Each row is where one point has got to under a steady rotation. How many steps took it there?
The counts run from 0 to 530.
[116  82 129 131 145 132 128 119 142  80 117 119  88 111 134  78 161  98
 165  85 208 118 122 172 107 149 128  90 151 115 112 182 118 144 117 109
 167  82  83 141 140 114 151  96  93 121 117 149 160 108 108 129 118 130
 147 115 108 149 117 161  89 106]
286
[128 101 106  83 122 151  98 105 117 139 113 100 119 126 131  99 131 126
 135  66 172 111  95 157 140 146 112 102 125 100 143 147 120 180 108 125
 142  56  84 177 139 119  96 111 121 105 122 103 194 122  91 124 133 163
 140 118 119 107 151 152 107 128]
437
[154 148 140 148 127 134 141  96 143  78 151 116  98 150 154 133 131 105
 161 133 153 131 103 161 164 124 151  91 121  90  94 177 132 107 133 105
 138 122  97 126 168 139 161  98 116  88 126 128 172 100 122 168  84 166
 146 112  89 141 185 131 101 112]
255
[115 121 151 122 116 160 163 146 146  75 127 108  80 127 138 116 171  68
 157 140 209 115 129 186 133 141 119 116 144 126  77 132 127 141 118 125
 147 122  97 157 174 114 142  70  85 115 109 156 134 114 111 121 120 141
 128 110 103 145 129  97 127 148]
163
[149 118 105 108 115 157 154 171 116 145 145 104  91  96 100 112 185  83
 143 113 165 125 114 190 148 136  79  82 120 135 143 126  93 122 133 122
 136 125 130 139 154 126  99  77 127 161 100 111 157 130 109  75 146 114
 143  94 153 117 131 166  96 130]
497
[101 132  98 147 104 169 159 123 125 124 134 107 100 138 140 130 134 106
 118 146 167 137 106 167 150 142 138 121 124 168  94 124 125 111 165 128
 163  96 101 132 144 141 144  90  97 100  93 122 129 100 103  86  72 119
 107  96 126 111 191 121 100 168]
17
[135 112 140 122 133 123 166 115 165 128 141 122  85 133 158  80 156  76
 172 126 181 127 134 168 119 134 117  76 140  98  99 150 144 120 130 110
 148 117  66 158 163  95 139  68 132 123 114 149 151 116 111 120 139 163
 130 121 115 153 149 143 108 150]
339
[112 106 108 157 116 139 121 155 121 151  96  98  99 121 112 103 143 112
 137 102 177 141 126 185 116 137 121  89 123 134 113 145 116 116 140 137
 185  87  79 140 132 129 139  70  93 134  89 110 145  90 112  70  91 113
 153 112 132 110 170 141  88 157]
192
[160 126 105 150 135 148  98 124 107 101 142 104 107 109 115 133 128 108
 147  91 150 128  98 171 160 116 127  87 107 118 133 186 103 122 146 123
 149 112 127 104 147 147 133 113 112 119 118  89 183 106 112 122  89 103
 170 108 131 106 159 166  72  76]
201
[122 129  98 146 121 155 141 153 113  86 157 142 121 108 117 119 164  83
 142 160 195 127 105 185 157 159 126 111 132 168  86 136  94  95 145  98
 120 102 118 115 137 165 129  84  80 146 111  99 118  85 123 108  78 112
 103  86 140 117 166 113  96 139]
70
[133 115 117 128 114 150 117 152 113 139 130  96  67 119 115 103 157  96
 138  90 180 140  92 185 133 116  87 117 111 132 122 139 112 164 167 128
 156 120 144 157 144  87  93  88  97 128  75 121 194 132 112  78 126 125
 143 100 155 103 129 142 129 130]
293
[131 110 144  77 129 193 136 147 119 106 130  80 120 118 128 102 131  98
 128  90 212 103 131 171 145 118 101 106 125 161 123 145 112 173 129 127
 141 101  84 156 140 100 130 110 105 109 120 119 162 123  85  95 122 130
 128 102 149 106 124 115  94 152]
365
[143 136  84 116 124 172 138 133 125 116 161 151 122 123 124 156 161 105
 138 153 138 108  89 166 173 164  95 110 136 136 100 107  90 112 118  88
 111  92 103 140 132 171  69 104 104 132 126  86 116  85 115 103 117 141
 104  92 149 122 170 133  92 159]
527
[122 103 138 127 137 158 130 133 137 109 108  92 106 126 127  81 130 101
 149  86 197 114 149 168 124 103 105  72 131 129 115 166 128 142 135 132
 172  95  50 139 146 105 153  94 109 105 115 118 152 101  96 101 105 116
 153 135 125 118 142 137  78 150]
491
[126 103 140 139 111 129 127 156 108 122 125 101  88 120 124  79 137  92
 149 114 203 133 130 183 124 110 124 130 118 137 100 159 101 129 159 111
 149 136 126 148 153  95 148  51  89 140  95 119 167 110 116  77  95 145
 146  77 135 116 162 130 135 150]
419
[141 110 128 136 132 114  97  95 123  94 145 133 109 140 154  89 119 110
 170 106 180 131  96 148 142 126 149 115 115  98  97 189 122 151 125  85
 128  90 102 145 144 128 143  91  99 112 140 112 197  97 125 151  93 181
 148 107 107 129 174 135 117 120]
130
[133  94 118  55 122 181 172 129 124 115 123  86 136 110 133 111 151  87
 133  86 186  84 135 169 146 149 106  98 138 137 146 141 108 160  94 123
 143  76  90 157 152 128 119 117 132 114 134 117 139 137  80 110 151 138
 130  97 119 125 117 134  86 123]
363
[120 114 138 115 120 167 131 114 134  99  95  77 115 136 135 119 126 116
 137  87 187 111 144 172 137 116 140  91 128 116 121 168 118 141 100 152
 185 104  68 141 148 135 169  87 106  86 123 125 144 111  88 115 105 132
 159 116 100 122 160 124  66 135]
109
[135 126 132 123 119 131  93  91 122 110 119 116 130 157 152 124  99 140
 160 101 165 125 100 146 144 127 149 121 107  87 103 175 117 156 105  99
 139  82  86 149 135 140 141  92  99  92 132  95 185  90 102 139  94 179
 154 112 103 124 204 129 109 151]
181
[126 110 142 109 115 138 163  95 136  83 130 113  89 139 165 123 173  97
 150 111 186 113 120 177 130 162 136 130 141  93 106 143 113 138  90 118
 154 115 117 161 167 130 153  66 109 112 122 155 156 138 110 143 148 170
 134  90  79 167 137 147 103 120]
463
[130 143 105 160 115 150 159 129 143 118 164 139  60 121 141 107 169  84
 149 155 163 143  73 171 149 151 123  87 126 146  87 131 137 111 184 111
 141 108 121 129 160 122 124  96 108 112  94 137 159 108 138 114  82 121
 110 126 138 130 173 138 116 134]
297
[128 133  82 153 123 159  87 119 106 100 123 118 107 118 116 134 131 132
 124 104 154 126  73 173 155 153 131 101 117 141 122 162 110 128 141 132
 155  67 119 114 139 173 126 126 101  99  99  90 171 101 116 124  76  96
 153 110 123 105 168 148  69 105]
150
[147 126 140  73 112 172 198 109 140 141 144  91  91 145 156 120 145  81
 148 107 167 109 124 166 160 133  99 122 124 110 114 116 123 163 117 108
 135 140  99 174 153 100 123  85 130 105 122 135 149 133  83 107 156 176
 123  86 117 141 147 139 117 161]
466
[154 103 141  67 125 161 183 124 134 117 138  86 119 112 143 105 154  76
 153  97 178  95 149 178 140 124 100  96 143 115 129 146 103 139  92 108
 143 132  91 146 156 114 140  85 134 130 132 127 140 139  90 110 159 158
 143  89 125 140 119 151  87 120]
414
[110 109 121 119 119 134 100 138 117 160 110 103 105 126 125  78 126 113
 141  94 193 135 102 155 125 131 117 102 115 124 119 139 137 168 149 121
 147  71  85 180 136 102 108  87 107 122  97 114 188 111 110  80 100 152
 131 116 140 105 163 120 137 178]
139
[ 94 114 112 122 124 153 149 140 153 112 119 130  98 121 136  96 174  87
 153 130 203 117 110 163 119 160 114  76 159 142 102 121 141 137 124 123
 152  64  58 159 157 135 112  82 100 122 104 139 129 102 110 106 117 123
 109 136 119 132 150 107 114 175]
442
[159 152 116 154 120 158 160 143 145 102 170 138  75 126 128 150 183  79
 165 161 147 126  98 192 162 141  92  85 133 124  88 118 107  89 145 109
 132 144 126 125 154 140 101  83 103 136  99 117 124  97 127 113 127 118
 130 115 138 139 156 138  88 140]
247
[152 115 157 110 139 166 124 135 144 114 128  91  90 145 130 114 121 106
 157  77 185 112 148 170 139  82  86 109 117 117 100 171 120 167 123 108
 164 142  77 161 131  85 130  90 101 102 116 116 171  97  84 105 126 145
 154 112 149 124 134 130  97 158]
35
[151 126 100  85 137 181 127  87 128 118 156 122 145 137 141 149 113 114
 139  97 139  93  79 149 178 149 109 106 131 121 125 148 104 147 113  92
 121  78  88 143 126 159  96 147 125  91 144  79 149 105  91 146 126 147
 116 104 135 132 165 148  82 120]
229
[103 101 107  89 110 144 177  81 141 124 144 109 106 124 170  92 161  77
 139 115 188 108 105 161 122 177 141 118 143 123 116 133 124 136 124 115
 147  84  89 163 158 129 140  86 125 117 115 165 146 141  94 132 134 177
 111  92 101 148 150 144 115 141]
515
[156 139 118 155 123 153  96 147 101  89 145 115 116 134 108 154 115 123
 139 122 165 126 104 182 164 107 111 130 110 131  94 167  80 124 140 100
 142 132 134 127 118 143 124  92  80 122 114  67 154  77 109  98  83 117
 148  90 148 108 187 129  93 137]
325
[123 106 104 107 110 184 136 148  99 143 120  77 119 104 111 103 130  99
 113  98 187 126 121 183 143 135 109 110 116 171 142 147 102 144 159 137
 165  96 110 137 132 124 127  98 122 126 101  96 158 114  99  57  98 107
 132  81 149  87 150 144  95 143]
66
[144 140 108 106 134 168 142 120 143  56 152 132 125 122 137 146 166  96
 158 133 164  96  99 171 163 158 125  77 140 127 115 149 120 125  93 119
 111  77  99 128 165 183 106 120 105 110 144 121 128  97 110 163 131 131
 127 125 100 146 142 122  75 114]
154
